(in the rows, 128 means zero)
T: 3 groups of rows, each row roughly a mix of its group's hidden directions; one row fits no group:
T (117 x 11):
[[159 122 154 120  83 155 143 129  79 179 124]
 [ 98 144 125 161  68 171 124 138 129  96 157]
 [148 148 116  96 138 111 128  78 106  71 163]
 [148 186  85 111  86 161 116 142 148 123 113]
 [118  71 120 116 147 100 120  84 120 165 168]
 [175  67 131 117 143  92 136  99  97 128 142]
 [108 118 156 195 139 142 164 143 145  86 126]
 [139 134 136 117  78 138 130 169  76 141  81]
 [104 161 163  71 110 124 148 142 158 163 107]
 [154 164  88 100 125  99 110 120 132  69 102]
 [139 142 196 171 130 161 141 105 114 157 124]
 [195 115 131 108 153 103 155  98 155 110 154]
 [118 138 149  60 104 113 139 121  77 120 156]
 [151 140  66  76 147 141 155 151 149 130 116]
 [148  80 178 172 122  93 159 117 113 131 124]
 [145 170  92  72  97  97 115 109 146 109 140]
 [135 170 145  75  84 110 125 165 112 125  96]
 [174 144 112  90  98 138 133 178 152  89 121]
 [118 105  77 121 166 127 131  73 128 171 136]
 [114 128  91 132 152  95 117  67 106  89 154]
 [156 101 186 135 123  75 118 117  95 133 152]
 [113 111  73 132 169 106 103 102 174 106 139]
 [142 134 125 137 106 159 151 157 163 200 112]
 [152 121  60 136 123 185 128 106 153 133 121]
 [150 130  92 143  52 121 135 135 127 132 170]
 [ 90  84 123 190 158 134 148 128  97 139 135]
 [120 168 172 142  69 108  92 115 148 138 112]
 [142 158  96 157  95 126  80 156  80 110 138]
 [136 139 148 168  82 131 146  81 179 119 144]
 [ 78 133 110  89 123 148 171 153 161 161 114]
 [ 98 152 166  87 157 132 163  94 122 156 161]
 [127 115 140 199 111 125 115 139  95 124 179]
 [157 165 143  87 143 158  98 145 139 154  78]
 [110 112  87 130 155 134 154 138 111 109 200]
 [184 166 147 114  71 140 117 147 151 119 119]
 [ 85 108  85 104 162 138 135 107 141 120 184]
 [ 84 178 140  74 151 120 119 166 127 121 137]
 [128 156  91 102  69 153 126 119 174 110 144]
 [122 147 144 145 197 107  75 111 134 110 135]
 [158  95  97 161 123 138 163 152  77 133  96]
 [148 122 157 200  89 147 115 141 155 135 141]
 [142 118 155 156 112 149 189 115 175 145 155]
 [145 103 137 204  83 132 140 103 141 134 126]
 [159 172  79  95 117 159  88 142 121 128 110]
 [108 115  79 131  59 146 119 115 116 162 120]
 [127 100 142 102 184  93 152 130 123 174  98]
 [120  86 141 180 112  79 142 126  94 105 106]
 [ 92 104 181 126 132 143 141 141  92 184 128]
 [129 167 155 132 143 137  85 156 132  62 137]
 [138 121  98  92 168 117 132 160  91 164  84]
 [ 82  75 145 133 184 114 155 119 128 126 112]
 [102 170 167 134  66 140  95 137 136 109 115]
 [175 127 139 128  98 156 161 117  79 101 165]
 [ 67  97 137  97  99 128  94 152  94 141 138]
 [139  97 129  87  64 120 115 156  87 122 119]
 [124 154 112 117 173 172 158 189 117 124 135]
 [106 105 168  88 130 130 123  95  83 171 151]
 [141 121 105 115 155 149 119 142 192 174  94]
 [179 146 116  93  85  96 115 118 111 119 171]
 [121 162 104 123 189 146 136 176 125 117  91]
 [104  57 129 105 137  93 128 114 108 168 135]
 [172 152 136  55 158 118 125 150 113 135 126]
 [ 81 102 118 129 187 119 156 115  95 105 152]
 [ 66 113 148 107 150 103 137 139 179 136 100]
 [143 140 141 216 103 126 112 114 120 119 112]
 [155 104 177 156 115 142 109  84 153 167 149]
 [148 101 170  72 121 150  93 155 159 142 133]
 [158  95  94 151 113 157 116  85 150 140  80]
 [ 99 129 186 166 119 111  81 126 121 144  94]
 [151 163 160 157  91  92 135  85 110 135 162]
 [175  93 155  90 107 146  85 113 133 109 158]
 [162 143 162 100  98 128  78 112 176 116 146]
 [139 116  74 154 101 156 144  99 151 107 176]
 [109 106 178 160 159 102 155 121 172  97 125]
 [118  78 128 192 144 162 132 104 144 144 107]
 [104 114 140 110  70  97 102 178  98 120 126]
 [ 65  86 105 131 162 103 157 121 124 100 129]
 [120 110 114  83 160 145 161 105 170 136  80]
 [140 118  80 114  77  98 140  84 143 106 153]
 [113  89  96 141 123 105 192 120 136  99  93]
 [169 180 121 109 114 126 154  94 110  82 149]
 [133  82 112 130 144 117 122  89  93 167 179]
 [120  88 115 141  99  78 122  87 119 109  81]
 [126 141 123 177 107 135 103  82 166  95 164]
 [ 79 167 123 121 140 115 127 181 107 103  89]
 [139  98 127 129 119 102  67 100 123  75 151]
 [ 76 102 164 159 118 110  93 146 132  85 111]
 [149 120 120 150 110 157 131 183 192 146 120]
 [143 158 104 184 124 139 185 114  94 119 132]
 [127 108  96  68 183 121 122 129 102 118 157]
 [ 82 113 149 134 143 116  87 165  80 130  95]
 [ 68  96 117 116 105 132  87 115 117 141 174]
 [116  90 116 176 182 130 149 131 142  86 149]
 [159 121  64  79 110 142 151 156 137 112 119]
 [129 181 126 145  88 168  99 157  91 113 120]
 [121 132 198 175 141 135 174 133 130 119 136]
 [116 170 168 121  59 150 119 116 129 144 148]
 [129 116 141 104 190  86  86 101 123 153 137]
 [133 120 182 133 174 143 163 153 128 149 173]
 [100 162 152 142 121 112 104 169 107 119  65]
 [119 120 107 173 141 124 153  73  79 126 157]
 [ 99 141  80 172 170  98 126  95 137 112 108]
 [146 149 109 119 137 123  95 154 192 120  78]
 [149 127 154 116  79 127 111 165  69 119 100]
 [107 110 173  69 120 111  86 110 108 148 141]
 [113  86 155 198 114 119 150 110 138 131  98]
 [168 142 135  91  96 125 128 109  80  81 153]
 [122 131 117 185 175 155 181 141 138 110 127]
 [ 90 101 160 108 183 146 129 135 144 176 113]
 [114 119 145 192 173 137 149 105 104 163 144]
 [107 155 157 105 107 118 110  78 170 165 155]
 [107 107 173 170 142 153  87 103 146 163 110]
 [151 132  86 151 116 135 116 156 191 151  93]
 [154 141 150 166 116 151 154 150 151  75 170]
 [180 142 121 179 141 145 167 103 149 102 150]
 [147 141 106 112 144 184 171 134 166 141 166]
 [202 130 139 172 100 154 126 138 112 145 137]]

one row of each group, then the others: which group is each in?
[111  75  87 111 158 111 147  99 127 112  84]
D
[ 91 130  90 151  94 156 152  96 151 174 141]
G
[136 135 180 107  89 147 121 135 140 194 130]
C

[166 181 181 118 109 129 103 110 137 111  99]
C
[133 128  75 157 173 124 146  95 176 138 114]
G
[135 157  69 122 132 142 126 174  88 101 154]
D
[ 79  83 129 159 130 130 152  95 141 157 169]
G
[104  72 105  99 116 117  91 172 142 156 119]
C
[104 129 132 112 132  86 168 147 109 100 191]
D
[149 152  65 124  91 145 171 135 144 106 150]
D
[ 93 162 189 154 129 141 104 151 142 149  95]
D
[121 145 162 128 155 114  83  61 155 132 129]
C
[110 123  46 120 115 120 122 123 114  91 101]
D
[ 94 102 181 178 145 126 172 136 144 137 134]
D
